128 stands for zero in the data rows.
Some points, one per row:
[155 125 120 123 116 115 120 132 146 157 127 116 116 121 109 117 141 154
 158 136 136 136 104  92 113 150 153 136 128 143 131 101]
[140 128 106 133 136 124 111 132 129 142 111 127 138 134 120 132 129 139
 133 110 143 141 117 117 120 139 128 126 135 128 142 102]
[163  95 102 150 152 107  96 149 172 114 103 133 157 107  90 128 171 123
 103 148 155 116 110 130 149 115 116 142 143 130 102 162]
[136 103 117 139 168 126 107 135 150 117 103 126 160 137 122 121 148 127
 104 110 134 141 133 122 129 137 117 108 112 146 139 137]
[ 72 104 132 154 180 165 128 100  93  87  95 129 163 172 166 132 114  94
  62  86 120 154 173 171 148 107  96  70  88 121 160 171]
[144 155 154  90  67 100 147 144 139 134 173 145  76  62 108 134 140 123
 155 196 123  69 100 140 134  91 145 198 170  99  84 150]
[126 120 132 122 133 120 111 124 147 120 120 112 133 132 109 107 145 143
 113 122 130 132 130 114 138 126 139 103 119 150 130 140]
[130 132 130 123 123 128 129 135 137 133 127 124 125 126 111 117 132 141
 133 128 136 126 123 117 126 135 138 127 134 143 128 122]
[179 111  82 156 147  88  91 147 165 151 100 131 162 122  92 134 144 141
 143 120 155 141  80  98 130 160 124 136 143 127 136  80]
[105 147 134 116 111 138 138 136 112 128 138 147 101 113 155 140 120 122
 136 141 117 103 130 156 126 100 121 155 139 102 116 131]
[111 143 124 127 126 136 141 122  98 130 132 141 122 136 154 151  97 110
 134 124 133 119 132 150 121 132 118 144 136 100 136 118]
[147 165 139  94  84  98 130 139 144 174 163 121  86  96 112 116 124 162
 176 149 118 100  92  96 106 136 153 168 166 125 106  93]
[125 188 151  74  52 123 163 125 111 198 194 120  47 103 137 120  96 175
 203 145 106 103 100  97  81 151 182 182 156 120 122  60]
[ 94 132 138 124 119 134 144 132 121 109 149 146 108  99 146 147 107 108
 108 144 124  96 143 169 142  87 118 148 140 103 104 163]
[123 136 144 116 103 126 145 131 126 109 155 141 115 106 137 135 132 114
 122 156 131  96 133 148 137  86 129 153 140 107  98 159]
[107 132 143 147 133 140 150 115  90 118 126 130 126 148 155 143 103 107
 130 134 120 129 138 159 131 112 102 121 123 112 136 138]
[148 126 106 127 124 101 120 158 153 119 131 149 131  83 103 142 143 115
 138 167 146  86  89 145 139 103 121 179 165  98  98 137]
[ 82 137 163 100 108 165 159  96 114 120 146  97 105 155 166  85 112 150
 123  98  99 158 176 113 119 143 156  80  89 169 154 136]
[115 130 155 139 123 138 148 136  98 102 142 145 124 116 154 153 123  90
 130 162 124 100 133 173 145  84 101 147 134  94  97 176]
[ 98 151 153 118  99 151 172 116  75 139 154 127  95 132 166 155  89 100
 157 148 114 117 136 157 125 122 120 150 129 108 123 135]
[134 159 107  94  96 111 114 142 154 169 149 138 100  94 119 137 124 174
 149 127 121 101  96 113 106 133 160 184 174 108 116  65]
[157 119  80 136 165 104  71 142 187 135  96 136 147 123  96 116 158 160
 103 104 150 140 107 106 130 144 141 129 141 138 136  89]
[124 133 145 124 117 124 134 125 130 125 139 131 114 116 124 125 136 117
 133 142 121 123 134 123 139 115 133 135 131 130 118 147]
[ 95 135 140 116 140 170 139  88 104 144 119  93 125 190 168  85  94 174
 126  52 100 201 183  80 100 182 153  50  66 185 197  92]
[114 153 142 113  92 136 162 126 104 144 164 131  93 127 144 139 104 114
 160 146 115 114 129 140 120 117 131 160 142 114 120 129]
[127 133 126 138 135 135 134 121 112 129 140 130 134 145 139 135 111 116
 144 127 133 133 128 130 120 136 114 133 119 122 140 120]
[130 113 126 129 139 126 114 124 140 120 117 120 144 131 124 115 143 133
 110 121 135 138 137 119 129 135 131 110 118 141 132 124]
[110 162 176  73  57 134 163 112 118 156 185 104  75 106 134  98 128 153
 168 144 102 119 139 101 105 116 171 139 126 157 115 131]
[179 111  97 158 151  96  93 146 158 145  93 137 157 122  88 142 151 138
 144 124 147 146  88 101 129 164 121 134 135 128 135  92]
[105 153 161  82  81 138 155 121 126 138 177 126  81 106 137 116 116 140
 148 146 108 108 141 123 121 110 156 150 136 128 120 132]
[ 93 183 165  84  67 143 178 105  88 156 180 121  69 128 169 133  89 134
 176 136  96 107 139 125 106 121 145 154 142 115 123 107]
[124 131 116 120 134 122 115 134 145 131 131 128 129 122 120 121 133 145
 122 121 130 131 133 130 130 132 144 134 142 127 124 124]
[168  75  81 183 189  97  83 174 157  88  75 173 181 107  89 171 163  76
  75 157 175 104  93 170 166 104  72 150 153  83 103 166]
Here are 12 more points, each followed by its number:
[115 146 153 103  94 120 150 132 121 139 161 136 101 113 133 139 118 127
 144 149 117 106 122 145 118 104 135 152 143 113 114 134] 0
[172 118 110 121 105  94 106 160 187 132 132 135 136  72  87 127 163 139
 120 170 139  94  94 114 137 116 139 158 157 127  90 131] 1
[ 92 161 148 108 113 163 149 104 102 145 157 104 104 157 163  93  98 159
 142  99  98 162 160 105  94 153 154  97 101 152 149  96] 2
[181 125  97 116 112  90  95 147 185 169 117 116 132 114  72  94 159 171
 158 131 139 136  90  64 106 171 158 133 139 160 126  76] 3
[119 114 135 134 139 140 137 118 101 124 125 119 133 150 143 129 116 115
 139 107 125 147 128 122 129 149 113 110 106 132 141 127] 4
[152 131 119 125 123 119 123 141 131 151 126 128 118 122 122 127 117 150
 157 131 125 131 109 106 118 146 141 133 132 120 128  96] 5
[101 130 149 117 131 154 133  94 112 128 133 103 131 161 148 100 125 146
 116  92 117 165 172 102 117 148 138  75  87 167 159 136] 6
[139  80  91 173 211 138  84 122 144 106  59 123 196 189 113 118 150 128
  76  68 140 191 141 117 140 154 101  59  81 152 169 124] 7
[131 110 128 139 133 127 129 130 133 120 118 119 141 139 131 130 128 128
 127 118 128 144 135 119 120 137 116 120 119 136 127 126] 8
[177 112  96 136 143  96  84 152 184 136 108 138 146  93  83 127 166 142
 108 143 144 108  94 115 138 127 132 144 154 145 108 128] 9
[144 126 117 146 118 108 130 156 113 129 141 154 125 105 128 164 119 107
 151 163 140  94  91 162 135 117 116 178 158  91 107 120] 10
[103 137 136 104 142 151 122 111 151 128 123 102 132 155 133  81 140 180
  84  69 107 168 171  85 121 148 166  76  91 178 157 121] 11
Which of these numbered points is nearest to each point below, ignoring the direction in which the first points spread most? Its number follows each.
[105 143 155 126 121 165 154 102  94 144 138 111 118 174 158 105  94 128
 140  93 109 162 151 116 102 151 133  91  92 142 159 110] > 7
[178 138 108  92  98  74  94 164 200 147 141 129 108  60  60 107 176 166
 138 173 143  83  79  93 136 113 164 170 171 133  76 117] > 1
[113 136 139 135 131 157 149 100  95 135 129 109 124 170 154 104 102 131
 140  91 112 164 154 110 111 162 137  82  93 150 157 116] > 7
[165 163 113  86  77  89 120 140 160 196 161 122  79  85  95 110 121 183
 197 144 121 117  77  72  90 165 181 176 164 139 113  38] > 3
[124  94 123 170 170 137 128 126 107 107  96 131 161 170 135 134 129  97
 100 108 134 163 139 137 144 148 104  90 104 132 155 139] > 4
[110 123 136 139 141 147 140 110  97 130 123 122 144 157 151 131 110 123
 124 108 114 152 154 138 127 135 111 105 108 130 153 139] > 4
[167 132 105 135 114  98 116 159 138 137 124 165 123  81 102 174 128 109
 152 179 148  80  81 151 140 102 113 205 182  81  88 123] > 10
[ 90 145 162 129 116 175 169  97  65 149 144 104 120 176 171 120  86 118
 146  97 105 172 167 127 109 159 123  87  85 140 171 122] > 7
[134 127 125 128 142 128 116 127 141 120 114 126 144 133 109 116 143 145
 113 113 128 138 131 118 138 134 132 108 121 138 134 124] > 8
[ 92 126 125 142 160 163 143 102 101 128 115 106 136 186 162 111 109 142
 117  68 110 173 168 129 118 162 128  72  91 155 178 104] > 7
[ 60 181 198  89  71 179 206  87  48 145 190 108  73 145 204 133  64 102
 179 124  88 126 170 147  96 115 131 122 118 117 141 144] > 4
[184 108  99 143 138  93  87 154 170 142 112 143 143  95  85 136 159 133
 130 146 146 109  76 112 132 136 123 156 151 117 109 115] > 9
[121 134 159  81 101 147 123 112 170 142 140  84 115 140 108  52 152 195
 118 100 104 164 165  60 117 158 185  74  82 204 142 135] > 11
[184 112  93 130 138  89  86 160 191 138 117 142 142  96  72 125 167 151
 133 139 158 109  88 108 129 137 138 162 148 135 116  98] > 9
[125 135 143 113 103 124 140 136 141 126 154 132 113  98 124 122 141 122
 133 154 127 109 133 136 127 100 130 152 135 124 105 156] > 0
[123 128 141 137 132 140 137 110 105 127 127 121 123 152 143 129 109 108
 143 122 123 143 135 122 126 138 115 113 115 135 149 131] > 4
[144 104 106 138 170 115  90 130 187 108  92 119 162 142  84  87 172 158
  73  99 140 156 138  94 143 143 143  78 116 174 151 140] > 11
[169 147 129 105  87 109 133 131 145 181 156 117 108 104  98 107 129 166
 192 147 129 123  87  83  97 156 156 159 152 142 128  68] > 3
[165 125  92 140 153 121 108 139 147 154 102 128 147 136 103 137 132 150
 134 107 145 145  97 105 116 159 138 128 138 131 144  73] > 5
[115 144 149 103 109 149 159 103  98 158 154 101  97 151 144  99 101 152
 159 103 102 159 142 104  89 159 150  98 105 163 155 105] > 7
[125 134 144 119 119 114 136 131 139 114 139 141 116 101 125 133 141 123
 122 155 129 104 132 136 142 101 138 145 139 124 108 152] > 0
[124 133 128 124 116 125 125 131 127 127 139 148 119 118 135 144 121 122
 117 142 132 106 117 141 137 111 121 149 143 105 119 135] > 0
[148 104 113 150 163 113 103 129 144 117  98 122 148 140 110 127 146 128
 105 109 146 148 127 120 131 142 123  98 115 137 141 128] > 8
[185 111  90 136 145  91  87 140 176 135 102 121 163 127  81 112 163 147
 134 121 143 139  98  86 126 159 143 126 141 146 128  96] > 3
[148 176 136  80  73 107 143 137 128 177 178 123  80  90 116 129 118 150
 192 164 114  92  91 105  96 136 153 177 158 125 106  89] > 9
[136 147 161  81  65 110 150 136 142 136 173 127  82  79 114 117 143 133
 157 178 117  81 117 118 127  92 152 165 152 128  83 150] > 1
[161 112 112 160 141 108 118 152 119 125 116 150 150 109 115 158 126  82
 142 152 145 103  89 155 129 122  97 162 152 104 110 135] > 10
[121 141 123 105 121 110 126 138 142 122 140 144 116  95 126 134 134 122
 114 140 125  92 124 144 134 100 132 155 151 109 106 132] > 0
[143 133 101 123 140 120 115 142 148 146 116 137 127 125 111 133 121 158
 125 116 135 124 106 110 122 151 145 143 145 127 131  82] > 5
[169 119  83 124 138  89  90 161 183 136 108 145 146  87  89 132 162 135
 113 152 154 109  89 120 134 133 126 160 153 126 109 112] > 9
[150 126 123 120 109 106 128 135 133 159 130 109 124 125 111 111 138 154
 163 133 134 136 108  99 108 146 147 139 134 135 127  96] > 5
[160 106  99 135 149 111  87 134 191 120 103 118 152 118  83  93 171 154
  99 113 147 139 123  96 152 141 142 109 123 166 123 137] > 9
[168 165 127  90  75  90 130 155 150 173 177 141  85  58  93 137 128 148
 191 187 131  65  75 108 112 114 158 216 189  99  82  95] > 1
[101 125 147 120 127 149 138 102 108 124 121 106 133 163 151 103 123 143
 115  94 110 170 174 111 124 152 137  81  91 165 153 137] > 6
[109 130 124 138 139 148 135 115  98 133 125 127 126 156 150 132 111 114
 127 117 123 144 145 133 125 138 122 111 115 131 152 120] > 4
[164  88  81 160 173  77  73 172 189  82  85 172 167  87  85 168 178 101
  64 162 182  83  94 163 168  78  93 164 174  94  83 172] > 1
[151 119 125 145 120 105 122 153 127 131 128 157 126  96 107 153 133 107
 153 172 142  93  89 145 135 111 107 170 157  96 103 136] > 10
[186 139  94 116 110  74  93 165 185 170 133 144 121  73  75 135 152 154
 163 168 150  83  58 105 117 138 146 196 186 113  92  81] > 1
[187 137  96 127 109  74 105 160 176 161 131 146 123  82  79 137 146 139
 160 162 148  95  65 109 123 138 137 180 172 107 101  92] > 1
[149 137 118 119 114 119 131 133 124 166 138 135 108 121 120 136 118 137
 172 139 130 115  97 116 110 148 135 168 149 114 118  80] > 5
[117 143 150 107 105 149 146 108 117 148 150  98 107 148 146  98 120 157
 145 107 106 158 149  94 103 157 159  90 108 155 147 105] > 2
[131 115 116 137 148 132 120 124 135 129 118 116 146 143 123 123 139 126
 116 112 129 140 121 122 129 139 127 106 120 136 137 122] > 8
[151 120  92 137 149 106  96 143 158 146 116 134 146 130 100 123 145 156
 119 113 141 135 115 106 121 152 137 130 133 138 135  86] > 5
[161 140 119 111 112 100 109 135 179 162 137 114 124 107  91  91 164 169
 144 125 127 134 106  75 120 152 172 131 136 160 120  91] > 3
[164 152 121 102  96 100 114 143 159 169 146 111  96 100  93 101 139 170
 173 139 126 115 106  85 112 142 165 148 140 149 123  88] > 3
[145  73  94 185 204 132  87 120 144  93  58 130 203 172 114 115 154 115
  81  83 145 178 144 125 147 146  94  67  94 149 161 136] > 7
[152 117 106 154 140 115 118 151 130 112 119 149 144 111 114 161 133  99
 131 148 139 107  95 153 138 122 102 161 161  96 108 136] > 10
[111 122 150 134 137 162 146 113  93 113 131 108 132 162 151 129 117 108
 115 110 111 147 159 138 124 132 116  96 101 140 145 153] > 4
[ 74 206 194  68  36 162 200  91  40 190 216 114  43 137 191 124  38 139
 226 148  71 115 146 131  71 142 158 166 134 109 138  80] > 4
[ 94 160 142  95 110 157 142 105 104 164 155 105  98 154 160 100  96 166
 141  88  98 155 154  98 103 161 159 112 112 148 155  80] > 2
[137 133 129 104 119 133 118 111 143 171 127  78 126 156 116  77 126 185
 145  83 109 179 141  55  96 196 175  75  95 186 170  79] > 11
[118 160 143  93  76 109 149 139 118 143 166 158  77  79 137 153 112 119
 161 184 117  67  97 157 123  96 138 196 174  78  94 131] > 10
[141 128 111 128 123 100 111 154 151 112 132 158 126  83 109 164 146 105
 121 168 144  80  91 165 148  84 122 180 172  87  89 146] > 10
[224 124  96 107  96  56  79 167 217 177 140 129 123  56  41 102 178 175
 176 175 150  97  45  69 126 147 161 182 182 141  88  75] > 3
[ 87 148 161  87 107 177 158  81 101 153 150  73 109 197 165  67 100 172
 143  69  91 188 181  73  93 172 169  47  73 190 188  94] > 7
[125 134 135 128 113 124 142 130 126 118 129 136 125 117 134 145 126 112
 137 147 133 111 124 143 133 119 112 146 132 111 115 141] > 0
